In the rows, 128 means zero.
The rows of X fall into 3 groups, and each row is roughly a mix of its group's hidden directions.
X, 115 rows:
[[130 128 132 138 120 174 118  96 152 193 121]
 [133 135 172  91 158  86 155 135 144  97 142]
 [142 143 175  94 128 135 148 146 104  77 107]
 [138 130  81 137 129 167  80  93 120 102 134]
 [ 87 153 120 135 145  77 120 100 127  83 139]
 [ 94  76 163 122 139 125 128  85 148 101 128]
 [145  81 126 118 149 181 131  98 157 154 122]
 [160 112 111  85 149 122 190 124 145 123 118]
 [134 105  67 170 143 106 126 162 135 132 145]
 [105 169 172 130 128 101 121 118 128  78 101]
 [ 91 114 166 135  92 133  89 102 124  96 102]
 [135 153 161 125 145 187 123 140 161 165 136]
 [110 110 113 144 131  93 103 128  68 108 164]
 [105 158 177 106 130 129 123 123 119  67 118]
 [169 150  81 136 165 129 156 152 125 160 120]
 [103 158 109 147 118 143 106 146  59 126 135]
 [101 129 156 102 146 130 107 100 138  64 110]
 [113 139 149 110 126  63 121 126 180 123 136]
 [140 141 108 143 106 162  94 146  72 157 140]
 [146 109 161 123  85 186 121 149 124 154 128]
 [113 126 120 130  99  79 102 122  73 103 144]
 [134  99 169  73 139 131 159 109 144 106 105]
 [155  93 102 103 134 165 153 119 139 174 104]
 [151 105 128 117 113 187 140 148 123 139  76]
 [152 148  71 146 149 133 136 162 150 156 156]
 [ 80 126 131 148  97  99  92 103  94 102 134]
 [140 136 144 120 160 190  92 135 128  90 121]
 [142 119 100 144 127 136 129 156 122 183 183]
 [122 166 145 159 100 114  95 142 105 130 180]
 [172 129  97 120 160 143 156 183 123 139 131]
 [130  89 145 132  70 149  98 131  96 149 145]
 [141 173  96 133 177 153 109 146 120 121 162]
 [113 149  89 177 108 158  97 137 101 152 133]
 [ 73 145 134 150 129  77 131  88 121 118 126]
 [136 131  73 152 129 117 118 121 149 186 151]
 [151 116  81 143 155 143 137 185 137 156 130]
 [ 96 118 101 137 125 122 114  67 145 163 157]
 [140 170 174 114 135 115 127 160 175 128 152]
 [119  97 148  82 110 129 131 115 127 165  74]
 [119 119  85 122 120 140 116 146 130 198 104]
 [ 93 164 104 128 169  99 129 106 136  83 139]
 [138 151 122 134  96 186 107 137 115 174 110]
 [106 126 158 161 109 112 107  71 126  96 150]
 [131  85 184 108 119 119 137  94 131 104 100]
 [103 155 117 156 106 108 115  89  88 171 128]
 [128 175 150 124 140 159 107  98  77 116 108]
 [138  90 170 135 126 101 120 170 101 115  89]
 [148 102  74 147 141 125 137 124 158 178 142]
 [128 127  95 137 107 176 149 123 101 167  88]
 [115  84  88 150 140 138 133  86 163 138 101]
 [157 119 141 110 142 205 119 146 135 142 127]
 [112 158 173 119 124 118 120 106 146  70 103]
 [123 190 155 126 155 146 115 137 144  88 151]
 [152 102 123 120 143 180 100 163 163 101 128]
 [100 117  83 162  99 104 128 107  92 157 119]
 [102  98 157 147 149 155 128 139 123  64 130]
 [173 134  99 113 139 164 155 143  82 155 122]
 [ 85 102 144 112  85 107 102 110 104  91 127]
 [ 96 133 166 155 114 109 106  93 135  79 146]
 [137 120 158 109 141 105 138 132 203 112 138]
 [110 132 139 111 161  65 145 111 152  96 143]
 [117 133 181 138 107 121  88 138 136 126 182]
 [148 160 119 130 133  96  95 135 129  63 111]
 [148 146 187 129  89 150 109 155 113 130 155]
 [118 163 164 125 134 106 107  67 100 134 135]
 [160 134 160  96 150 105 126 153 146  75 145]
 [ 77 134  96 102 145 147 126  85 116 154 154]
 [120 110  77 158 115 168 137 127 120 171 102]
 [158 125  75 158 145 161 135 157 116 163 126]
 [149  88 142  96 121 131 174 157 130 167 148]
 [137 176 122 145 140 169 132 179 155 136 111]
 [122 106 136 133 175 158 117 135 187  99 135]
 [107 145 132 115 143 127 142  98 142  76  72]
 [137  80 104 117 110 130 164 138  99 168  97]
 [170 175  92 137 113 136 169 112 146 116 115]
 [138  99 163  94 148 100 144 151 147  92 165]
 [148 150  94 163 153 123 137 131 154 111 185]
 [170 127 119 118 142 161 141 176 176 123 117]
 [133  92  73 120 148 147 133 135 118 165 167]
 [ 95 137 169 132 101 116  86 113 117  90 160]
 [150 112  82 146  92 163 101 120  93 149 140]
 [146  78 135  94 121 175 159 131 152 146 116]
 [122 129 195  89 155 151 139 105 133 120 144]
 [129 109 180 136 113 145 126 115  89  80 105]
 [151 137 107 125 148 108 138 192 174 136 127]
 [138 134 148  87 160 107 162 127 165  88 150]
 [167 111 121  93 126 166 131 134 108  85  90]
 [101 139 158 123 114 132  98  94 133  68 106]
 [152 124 151 117  97 154 128 159 102 134  67]
 [113 120 167 149 104 110 110  70  99 106 135]
 [138 160 184 124 131 136 138 158 124 119  74]
 [143 147 145 112 139  81 146 130 182  91 116]
 [120 121 142 119 153  96 146 112 189  87 114]
 [127 139 162  95 139 148 125 142  80  74 126]
 [ 88 112 151 123  89 142 123  89 115 177 135]
 [164 142 103 112 118 142 137 179 128 169  93]
 [138 127  93 145 145 151 121 187  88 103 137]
 [100  85 165 112 118 100 129 100 174 115 135]
 [121 122 170 125  96 148 126  66 118  99 113]
 [136 176 140 121 150 145 119 152  79  96  98]
 [108 124 105 143 138  96 158 118 129 137  58]
 [103 128 126 136 109 180  98  91 149 137  87]
 [ 99 135 146 141 149  89 119 139 165  81 162]
 [148 111 105 150 117 180 124 162 100 153  93]
 [ 86 179 151 133 150 130 163 118 107 110 101]
 [141 126 145  74 146 164 162 150 106 106 102]
 [151 161 166 106 166 174 145 105 119 138 113]
 [157 113 145 100 164 143 164 167 104  93 122]
 [135  93 101 124  97 179 148 130 134 168 153]
 [116 139 150 129 102 153  98 111  99  86  79]
 [136 149 139 107 125  98 173 115 120  88  78]
 [143 100  96 142 130 165 126 162  99 171 100]
 [129 125  99 149 151  74 122 135 163 152 169]
 [131  77 113 130  82 123 148 120 106 163  96]
 [168 124 117 112  72 146 164 129  90 131 128]]
One row of each group comes first, with its name. Which group is each row after those in?
[110 148 120 145 121  96 117  82  67 137 127]  L
[105 125 182 129  84 119 109 100 145  92 119]  S
[ 98 139 158 139 112  98 111  80 158  96 150]  Q

[ 99 123 131 170  81 134  86  99 126 147 109]  Q
[163 108  88 125  97 133 139 188 116 139 129]  L
[ 97 150 124 125 126 122 113  98  57 137 148]  Q
[134 100 144 143  83 171 111 149 114 175 124]  S
[115 158  84 122 153 125 137  98 140 141 185]  Q
[141 160 163  92 118 155 149 145 130  79 102]  Q
[147 171 113 128 122  93 123 187 159 139 126]  Q
[125 115 107  78 126 131 138 117 130 193 101]  Q
[115 123 101 121 141  72 138  98 138 106 177]  S
[128 147 121 154 156 155  97 100  74 152 145]  L
[132 144 130 126 151  97 184 133 163 136  82]  S
